Here are some points, one per row:
tensor([-0.64,  0.47,  0.08, -0.83, -0.01,  0.12,  3.01,  1.00, -0.42, -0.83,  0.79, -0.62, -1.59, -0.11,  0.62, -0.24, -2.15, -0.63, -0.30, -1.03,  1.10,  0.42,  0.09,  0.73])
tensor([-0.15, -0.55, -0.41,  0.80, -1.28,  0.79,  0.53, -1.28, -0.63, -1.09,  0.04,  1.11, -0.59, -1.80,  1.16,  0.47, -1.74,  0.28, -0.22,  0.51, -1.28, -1.87, -0.33, -0.99])
tensor([ 1.03,  1.46, -0.39, -0.26,  0.95,  0.72, -1.12,  1.21,  0.13, -0.21, -0.59, -1.10,  1.76,  0.84, -0.13, -0.51,  0.64, -0.82,  1.64,  0.54, -0.67, -0.67,  1.65,  1.18])
tensor([ 0.58,  0.33,  0.48, -1.30,  0.76, -0.01, -1.09, -0.17,  1.07,  0.53,  1.24,  1.45,  1.50,  0.93,  0.87,  0.25, -0.01, -0.04, -1.36, -0.21,  1.15,  0.50, -0.57,  0.14])
tensor([-2.34,  0.99,  0.55, -0.52,  0.31, -0.55,  1.43, -0.40, -1.11, -0.05, -1.12,  0.33, -0.05,  0.81,  1.49,  0.25, -0.50,  0.62,  1.03, -0.26,  0.49,  1.44,  0.83,  0.25])
tensor([-1.31,  0.44, -0.19, -0.86,  2.26, -1.52, -0.38,  2.32, -0.49, -0.91,  0.83,  1.77,  0.29, -0.77, -0.40, -0.98,  0.54,  0.06,  0.33,  1.03, -1.21, -0.91, -1.28, -0.84])
tensor([-0.31,  0.16, -1.41,  0.77, -0.91, -0.64,  0.68,  1.28, -1.06,  0.12,  1.77, -0.83,  1.81, -0.53,  0.01,  1.14, -0.64, -0.09, -0.95,  0.48, -1.50,  0.39, -0.29, -0.32])
tensor([ 0.16,  1.03, -3.35, -2.20, -0.22, -0.44, -1.12,  0.29, -0.82,  0.51, -0.36, -0.85, -1.51, -0.82, -1.05,  1.59, -0.97, -0.63, -0.16,  0.55,  2.10, -1.23,  1.19, -1.16])
tensor([-0.15, -1.37,  0.44,  1.12, -0.60,  1.41, -0.43,  1.71,  0.92, -0.04, -1.97,  0.41,  1.13,  1.08, -1.41, -0.48, -1.79, -0.20, -0.62, -0.29,  1.89, -0.67, -1.29, -0.05])
tensor([-0.81, -0.35,  0.62,  0.57, -0.90, -0.26, -0.35, -0.41, -0.28, -0.09, -0.47, -1.30, -0.63,  0.28, -0.31, -1.20,  1.54, -0.91,  0.70,  1.03, -1.28,  0.21, -1.92, -1.34])
tensor([ 3.26,  0.82,  0.84,  0.14, -0.91, -0.76,  0.88,  1.45, -0.48, -0.59, -0.61,  0.89, -0.32,  0.04,  0.99, -1.23,  0.90,  2.36,  0.34,  0.43,  0.42, -1.51,  1.01, -0.10])
tensor([ 0.26,  0.36, -1.33,  0.75, -0.59, -0.29, -0.56, -0.32,  0.44, -1.33,  0.15,  1.25, -1.59, -0.47,  0.92, -0.46,  1.16, -0.59,  1.75,  1.03,  0.99,  1.42, -1.41, -1.57])
tensor([ 0.43,  0.37, -0.63, -0.41, -0.13, -0.04, -1.26,  0.21, -0.75,  0.45,  0.39,  0.78, -0.20, -1.38, -0.15, -1.39,  1.19,  1.46,  0.21, -0.69,  1.07,  2.47,  0.06, -0.05])
tensor([-0.65, -0.59,  0.07, -0.80, -0.86,  1.07,  1.79,  1.05,  1.68, -0.55, -1.52, -0.47,  1.02, -0.60, -0.45,  1.40,  0.74,  0.67, -0.25,  0.42, -1.34,  1.74,  0.71, -0.49])
tensor([-1.01,  0.34, -0.05,  1.64,  1.25,  0.16, -0.39, -1.24,  0.60,  0.16,  0.71, -0.48, -0.46, -0.58, -0.54, -0.19,  0.67,  0.99, -1.11, -0.28,  0.73, -1.24, -0.14, -0.62])
tensor([-0.41,  0.07, -2.02,  1.05,  1.05,  0.33,  0.75, -0.54,  1.58, -0.08,  2.10, -0.52,  0.40,  2.02, -1.23,  0.25,  0.00,  0.15,  1.18,  0.30, -0.50,  1.45,  0.16, -0.20])
tensor([-0.92, -0.01,  0.16, -1.97, -1.59,  0.04, -1.08, -0.74,  0.68,  0.50, -1.72, -0.37,  0.31, -0.95,  0.35, -0.47, -0.35,  0.09,  0.36,  2.27,  0.73,  0.00, -0.04, -0.07])
tensor([ 0.26, -0.82, -1.44,  1.65, -1.53,  0.98, -0.36, -1.51,  0.70, -0.05,  1.96,  0.23,  0.86,  0.27,  2.38,  1.36,  1.45, -0.88,  0.19,  0.23,  0.06, -0.40,  0.89,  0.77])
tensor([-0.16, -1.63, -0.25, -0.30,  0.40, -0.45,  0.14, -1.41,  1.23,  2.85,  0.15, -0.76, -0.03, -0.77,  1.09, -2.40, -1.03, -0.59,  1.42,  0.97,  0.00,  0.81,  0.72,  1.00])
tensor([-0.30, -0.04, -0.10, -1.73,  1.96,  0.32,  1.25, -0.14,  1.16, -1.69, -0.33, -0.62,  0.14, -1.09,  0.24, -0.31,  1.11, -2.23, -0.79,  0.18, -0.57, -0.28,  0.11, -0.18])
tensor([ 0.06, -1.09,  0.81, -1.25, -0.07, -0.29, -0.71,  0.18,  1.80, -0.62,  0.14,  1.07,  0.11,  0.44, -1.00,  2.02, -0.95,  2.10,  0.99,  0.39, -0.38,  1.25,  0.88, -1.28])
tensor([-0.41,  0.25, -0.47,  0.03,  1.34,  1.71, -0.91,  0.86,  1.88, -0.10, -1.41,  0.12, -1.02, -1.26,  1.10, -0.76, -0.72, -0.19, -0.59, -1.31,  0.44,  0.58,  0.14, -0.40])
tensor([-0.44, -0.70,  0.96,  1.23, -0.45,  0.12, -0.44, -0.51, -1.56, -1.19, -0.47, -1.04, -2.20, -0.11, -1.79,  0.91,  1.23, -1.95,  1.28, -1.09,  0.80,  1.29,  0.74,  1.67])
tensor([-0.61, -0.68,  0.59,  0.89,  0.67, -1.08,  0.34, -0.28, -0.01,  0.62, -1.17, -0.86,  0.38,  0.70,  1.74,  2.92,  1.22,  0.08,  0.80, -0.04,  0.84, -2.37,  1.14,  0.03])
tensor([ 0.35, -1.09,  1.74,  0.35, -0.97, -0.69,  0.31,  1.07, -0.97, -0.42,  1.10,  0.29, -0.48, -0.11,  1.20, -0.76, -0.49, -1.39, -0.61, -1.24, -1.11,  0.48,  1.46,  0.22])
tensor([-1.25, -1.11, -0.41,  2.36,  0.54, -0.73, -0.20,  1.45, -0.38,  1.10, -1.11, -0.70, -0.90, -2.33,  0.07,  1.32, -0.07,  0.66, -1.26, -1.17, -1.09,  0.23, -0.35, -0.71])
tensor([ 0.62,  0.46,  0.53,  0.48, -0.39,  0.32, -1.43,  0.30, -1.64, -1.00,  0.86, -2.08,  2.00,  0.45,  0.42,  0.93, -0.74, -1.02, -1.02,  0.30,  0.80,  0.64, -1.33,  0.14])
tensor([-1.51,  1.34, -0.04,  0.53,  0.89,  0.20, -1.85,  0.74, -2.56,  0.51, -0.76, -1.27, -0.64,  1.32,  1.25, -0.05, -1.25,  0.82,  0.21,  0.59, -1.29,  0.70,  0.43, -1.01])
tensor([-0.29, -0.66,  0.39, -0.90,  1.49,  1.18, -0.40,  0.61, -0.16,  0.66,  1.82,  0.72, -1.46, -0.07,  0.91,  0.66, -0.82,  1.38,  0.42,  0.67, -0.17,  0.60,  0.47,  2.00])
tensor([-1.33,  1.36, -0.95, -0.94, -0.33, -0.74,  1.40, -0.57, -0.65,  0.61, -0.92,  1.92,  1.03,  1.49, -1.28,  0.19,  0.87, -1.12, -0.36, -0.87,  0.07, -1.02, -1.00,  0.73])
tensor([ 0.19,  2.59,  1.01,  1.61,  0.56,  0.44, -0.08, -0.10,  0.14, -0.17,  0.19,  1.22,  0.38, -1.33,  0.82,  0.40,  0.25, -1.51, -0.62,  0.12,  0.67,  0.47,  1.77, -2.01])
tensor([ 0.86,  0.60, -0.54, -0.85, -0.99, -0.57, -1.23,  0.04,  0.32, -0.48, -1.67, -0.70,  1.28, -0.23,  0.65,  0.38,  0.67,  1.63,  0.20, -0.75, -1.95,  1.21,  0.03,  0.95])
tensor([-0.08,  0.00, -0.22,  1.19, -0.44, -0.38, -0.05, -1.09, -0.47, -1.20, -1.00, -0.48,  0.39, -1.24, -1.95, -1.24, -1.49, -0.57, -1.29,  1.06, -0.40,  0.72,  1.28,  0.30])
tensor([ 0.16, -0.66,  3.01, -0.70,  0.88, -0.89, -0.52, -1.25, -1.30,  0.28,  0.11,  0.47,  0.09, -0.38, -0.16,  1.42, -0.01, -0.22, -0.57,  0.35,  1.00,  0.70, -1.68,  0.19])
tensor([ 0.62,  0.47,  1.26, -1.29,  0.90,  1.60,  0.16, -1.31, -0.39,  0.28, -0.14,  0.19,  0.18,  1.14,  0.34, -0.28, -0.69, -1.45, -1.48,  0.81, -1.29,  0.27,  1.35, -2.05])
tensor([ 0.73, -2.43, -0.15, -1.19,  0.71, -2.31,  0.01, -1.23,  0.40, -0.37,  0.14, -0.98, -0.54, -0.10, -0.31, -0.51, -0.20, -0.82,  0.67, -1.12, -0.63, -0.93,  0.20,  0.04])
tensor([ 0.36, -2.17, -0.42, -0.92, -1.33,  0.84, -0.15,  0.25, -0.91,  1.30,  0.90, -0.39, -0.19,  0.80, -0.32, -1.03,  0.49,  1.50, -1.04,  0.66,  0.05, -0.84,  0.07, -1.02])
tensor([-0.58,  1.63,  0.70,  0.91, -0.82,  0.22,  0.47, -0.48, -0.01,  1.16, -0.03, -0.72,  0.57,  1.17, -0.59, -1.32, -0.98,  1.28,  2.45, -1.08,  0.29, -0.62,  0.31, -1.56])
There is one direction along which these points spread out most. How many in every 100 of the points above lie lower along it than each point below? Answers are rounded to whole numbers. More than half of the points above lie lower than the first one.
tensor([ 0.36, -0.22, -0.08,  1.30,  1.14, -1.09,  0.06, -0.44,  1.06, -0.93, -0.71, -2.19,  0.22,  1.11,  0.53, -0.96,  0.39,  1.90, -2.24,  0.64,  1.42, -0.02,  0.81,  0.22]) 39
tensor([-0.27,  0.68,  0.55, -1.16, -0.62,  2.39,  0.11,  0.78,  0.33,  1.40,  0.46, -1.17, -1.72,  0.11,  0.04, -0.09,  0.69, -0.20,  0.14, -1.71, -0.01, -1.23, -1.28, -0.66]) 50
tensor([ 0.72,  0.38,  1.00,  0.35,  0.05, -0.06, -0.52,  0.07,  0.26,  1.06,  1.28,  0.44, -0.42, -0.99, -3.55,  0.52,  0.12,  0.85, -0.66,  0.18, -0.21,  0.22,  1.41, -0.63]) 39
tensor([ 2.24, -0.52, -0.45, -0.39,  2.48,  2.01,  2.02, -1.47, -2.21,  0.11, -0.53, -1.17,  1.79, -1.79, -0.10,  0.01,  0.21,  1.77,  1.96, -0.05,  0.89,  0.39, -1.03, -0.89]) 34
tensor([-0.82,  0.73, -0.27, -0.59,  0.35,  0.46, -1.76, -1.33, -0.07, -1.75,  0.27,  0.93,  0.65, -0.15, -0.63, -1.30, -0.29,  1.57, -0.25, -1.97, -0.51, -1.24,  0.31,  1.86]) 34
tensor([-2.22,  0.03,  0.16, -0.41, -0.85, -0.01,  0.34,  1.89, -0.50, -0.16,  1.95, -1.55,  2.17, -2.12,  0.68, -0.82,  0.66,  0.43, -0.60,  0.53,  2.44,  0.20,  0.64,  0.39]) 55
tensor([ 1.00,  2.13, -0.08, -1.07, -0.73, -2.41,  0.67, -0.39,  0.84,  0.14, -0.17, -0.53, -1.15,  0.60,  0.14,  0.55, -1.08,  0.41,  0.12, -0.40,  0.87,  1.00,  0.09, -1.54]) 32
tensor([ 0.49, -0.28,  1.87, -0.06,  0.40, -0.76, -0.36,  0.85,  2.07, -0.06,  0.76, -2.45, -0.54, -0.40,  0.47, -0.07, -0.43, -0.27,  0.72,  0.13,  0.16, -0.56, -0.56, -0.76]) 50
tensor([ 1.56,  0.99, -0.38,  1.07,  0.74, -0.82,  0.68,  0.40, -0.16,  3.04, -1.35,  0.92, -0.66,  0.17,  0.16, -0.03,  0.04, -0.93, -1.30,  0.71, -0.41,  1.00, -1.06,  1.19]) 50
tensor([-1.27, -1.48, -0.23,  0.07,  0.69,  0.29,  1.02, -0.99, -0.80, -0.85, -0.58,  1.75, -0.35,  1.79,  0.43, -0.39,  0.30,  1.36, -1.58,  0.43,  0.64,  0.64,  0.41, -1.06]) 39
tensor([-0.78,  1.71,  1.54,  0.79, -0.02,  0.00,  0.37, -1.13,  1.62,  0.42,  0.30,  0.87,  1.11, -1.38, -0.20,  0.49, -1.52,  0.49,  1.20,  0.80,  0.03, -0.74, -0.34,  0.35]) 37
tensor([ 0.59, -1.46, -0.43,  1.29,  0.80,  0.32, -0.09,  1.74, -0.25, -0.77, -0.67,  1.63, -0.21,  0.98, -0.25,  0.15, -1.14, -1.12,  1.48,  1.41,  1.07, -0.33,  0.18,  0.34]) 50
tensor([ 1.10,  1.88, -0.73,  0.15, -0.30,  1.08,  0.39, -0.39,  0.95, -1.51,  0.46, -1.08, -1.39, -0.14,  0.23,  0.47, -0.98,  1.58, -1.30,  1.21, -0.50, -0.27, -1.35,  1.53]) 37
tensor([-1.21,  1.18,  1.44, -0.34, -0.29,  0.58,  0.78,  0.08, -0.13,  0.09, -0.18, -0.30, -1.28,  0.01, -0.87,  0.06,  1.91,  0.76,  0.00,  2.89, -0.28, -0.59, -0.01,  1.15]) 42
